One turn moves each row of this set onto another row. After a few examples, where does it send each row asked below?
nado:   3  19 -30 -23  -7  11 -12 -18 -14  21  24  54  -9  18  13  -1  -2  -9  42   8  -1   5 -28  -2  -4  -2
fiz: -24   7 -18 -24  14  -7   8   3 -34  16  10  26  15  -5 -13 -50  51 -10   8  -2  -2 -27 -39 -17 -10   5
tol: -16  23  -2 -23  23  30  -9 -30 -16 -17   8  -3  23  11  -4 -31   0 -19  -8   2   3  -5  -8   4 -13   0
kan: -16  18 -35 -26  -6  -8   0 -23 -15   0   5  19  22  34  15   3  13   1  38   1   0 -31 -33  24  22   0
Ved:   4  10  -9 -24 -15   8  -2 -34 -17   8 -16  47   6  20  12  11  51   8  33  -2 -14 -14 -42  -4  12  20
Zev: -20  34 -12  -4 -35 -17   7  -3  -9 -22  -3  -3 -31  -5 -20   0  28 -12  10   7  -8 -16   6 -20  13   1
Lubu:  -7  15  14  -5 -15  27   8  14 -17  17  21  73 -15  25  21 -13  21 -12   3   8 -15  -1 -36  -7  10  -2
ran: -22   2 -20 -12 -13   2  24  -8 -12   3   3  -6 -42 -27  -9   0  32 -14   3 -10  -4 -11 -15 -19   1   1
Zomin: -22  11 -11 -19   3  11 -25   1 -18   8  13  55   5  23  -8 -10  43 -47  12  16 -34  15  -7   1 -16 -14
zofi:  32  28  -3   1 -19 -12  -3 -16 -20   3   4  25   6  24  28 -19  30 -16 -16  27  -7   0  -4   9 -16   4
sir: -24  17  10  -8 -15   8  19   9 -18  -5   3  39  16  43  24  -9  36  -3  -1   0 -14 -36 -40  18  37   1
Rolof: -21  29   3 -11   5 -25 -17 -26 -25  17  14  30  32   7  10   1  21 -25  40   6 -31  -9 -16  14 -26 -12
nubit:  14  -3 -19  -8   5 -19   7 -16 -13   1  17  48  26  13   0   3 -11 -21  -6  -3 -11  -7 -44  -3 -33  -5
girov: -12  22   3  -4  15 -20  -4 -13   4 -11  15  51  15   7 -22  16   3 -22   7  37 -37 -23 -26 -26  22   5
muniv:  15  29  17  -7 -10  -2  -3  10 -49  -8  33  46  17  25   0   0  15 -42   2  29 -16 -15 -17 -25   2 -11
vep: -26  16 -19 -11 -25  -7  29 -20 -21   0   8 -20 -27 -13   4 -15  11 -13  16 -11  -3  -1  -8   0 -14  11
Fudok: -15   3  -4 -24 -18  12  45 -11 -36   1  32  26 -21  18  11 -24  41 -18  20  -9   4 -22   4  14 -11   4
Kopi:  -2  -7   0   1 -22 -12   1 -30 -15  23  11   4  11   2  40 -10   6   9  -8  12  -9  -5 -40  -4 -15   7
navi: -43 -12 -29 -28  12 -12  14   2   5  16  10   9  22  27   0  -5  20  12   7  -2 -19 -10 -37  -1 -14  18
lusi: -20 -19  22 -40   8 -14   1   4 -28 -10  21  29  28  22 -14  36  -3 -16   5  21  -5  -6 -15 -13  17   0
fep:   0  25  23   1 -12 -28  -6  -7 -14 -25  -7   7 -30  -5 -10  -5   5  -9 -16   9  -7 -26   2   2  14   1
Neza: -51  -9   7 -27   8  13  10   6 -17 -30  12  46  10  29   4 -17  34 -37  -5  10 -22  12 -42 -10  13  -6
liku: -10  11  11  -8 -20  -3   0 -19 -22  11 -22  45   3  34   8   4  36  11  36   1 -18 -11 -45 -15  34  14
dimik: -20 -19  11   0 -29  -9  -5 -22  -2  -7  19  30 -16  36  -8   7 -21 -11  15   9 -23 -22  -4  15  18  -5
samu: -24 -14 -11 -11 -16   3  24  -4  -2   9  11 -15  -4  20  27  -3  13  -8  10  23 -15  10 -43 -24  30   3
dad:  28   8   0 -34   2  14  -1 -18 -14  -1  -7  51  -6  19   9  -7  41  -6  34  -1  -7  -5 -48   0  11  14
Bukis:   0  -7  15  -7   9 -10   9  -9 -18  -1   1   7 -40 -26   0  -5  10 -11 -24  -7  -2 -20 -18   2   0   2
putuk: -26  19  -4 -15 -27   6 -10   1  -7  -5  25  29  20 -11 -20 -17  39 -14  19  24 -33 -39 -43 -37   2   2
kimef: -44  21   6 -28  -3   6   5  29 -30   6  24   8  13  40   2 -10  46  -7  14  31 -23 -19 -12 -23  21  10
nase: -10  11 -10 -12  56 -33  15 -10 -22   9   0  47   9  13 -16 -17  15 -16  -4  11  -6 -12 -23  -6  10   9
lom:  -9  -5   3 -17   2 -33  -3 -19 -23  -9   1  14  23   7 -65  -9  16 -13  -4  12 -11 -10 -14   1  10  -1
repe:  10  20 -16 -11 -13   3  20  11  -7 -12   7   5  -7  41  12 -11  38 -33   4  38 -13  15  -7 -10  29  -1
gitor: -26   2  -4  -8 -65   9   7 -29 -26 -17  30  37 -12  21   2 -11  16  -9  18   3  -6 -26  -2  -7 -11   0
tebo: -18  46  12   0  16  19  12 -12  -4  -7   9  12  12  18 -11 -27 -17 -23   9   4 -10  17   0 -16  -8  -7
Vepo: -19  10   3 -23 -10 -16   8 -29 -29 -13  24  28   9  -7 -58   1  16 -11  10  24  -5   7 -10 -35   0   7
vus: -50   9  19 -21  11 -21  20 -21 -24 -20  14  19  38  13  23  -7  11 -16  22  -2 -18 -14 -50   1   3  -3
tiviv: -11  -6  31 -17  11 -16  23   2 -14  11   9  10  18  -8 -50 -17  41  -7 -10   3 -25 -21 -21   9  -1   5
Toru: -21   9  29 -24  -1   1  33  -8 -21   8  33  24   4 -22 -41  -6  41  -6   3  15 -20  -2 -17 -29 -11  13
dib:  -6 -20  -2 -32  14 -13  28  20 -36   7   6  36  26  27 -23  14  30 -34  -4  -5   2   3 -10   2   1  -9
Soko:  -5   9  22   3 -18   1  -1  -5 -17 -18   1   8 -33   7  -4   0   4 -33 -32  17 -23 -10   3  12  16   4
riguf: -33  20   0 -11 -43  -1   8 -10 -15 -37   3 -18 -20   8  -4 -12  12 -15  -2  12 -14 -16  -5  -2  16  11
malo:  14  11  22 -18  -2   3   0  -2 -20   1 -13  49  -8  34   4 -13  26  -5  38   2 -13   0 -49 -10  34   8
tono: -33  10  -4  -1   1  45  -1 -27 -17   4   3  -6  30   7  -4  -7  24 -24 -22  -4 -20 -21 -15   0  -1  -9
vokir: -29   6  27 -38 -31 -12  -9   8 -14  -4  28  28  33  10 -10  13   9   8  22  14 -12 -11 -12 -20 -23   8
Vig: -16   4   2 -31 -25 -11  19  26 -22  13  12  36  31  14 -18  -7  44  -9  13 -12  -4  -3  -8  -5 -39   0
kiz:  -9 -18  10 -16  16  -4  34  -6 -14  10  20  20 -24  33   2  -6   6 -21  16  -2 -12 -19   3  33  18  -1
vifi: -35  30  11  21  -6  33  21  -9  -6  14   3  10  20  15 -11  -5   9 -29  -4  -1 -33   0  -6 -22   4 -14
satib:   1   4   1   5   0  -3  19 -14 -23  19   5   8 -40 -13   4  -4   5 -31 -13  -6 -14   5   0  13 -13   3

kimef goes to -> muniv
tono goes to -> vifi
Now these:
Zev goes to -> fep
Ved goes to -> liku
dimik goes to -> kiz
Rolof goes to -> vus
Vepo goes to -> lom
nase goes to -> fiz
kan goes to -> sir
Vig goes to -> vokir
Soko goes to -> satib
zofi goes to -> Kopi

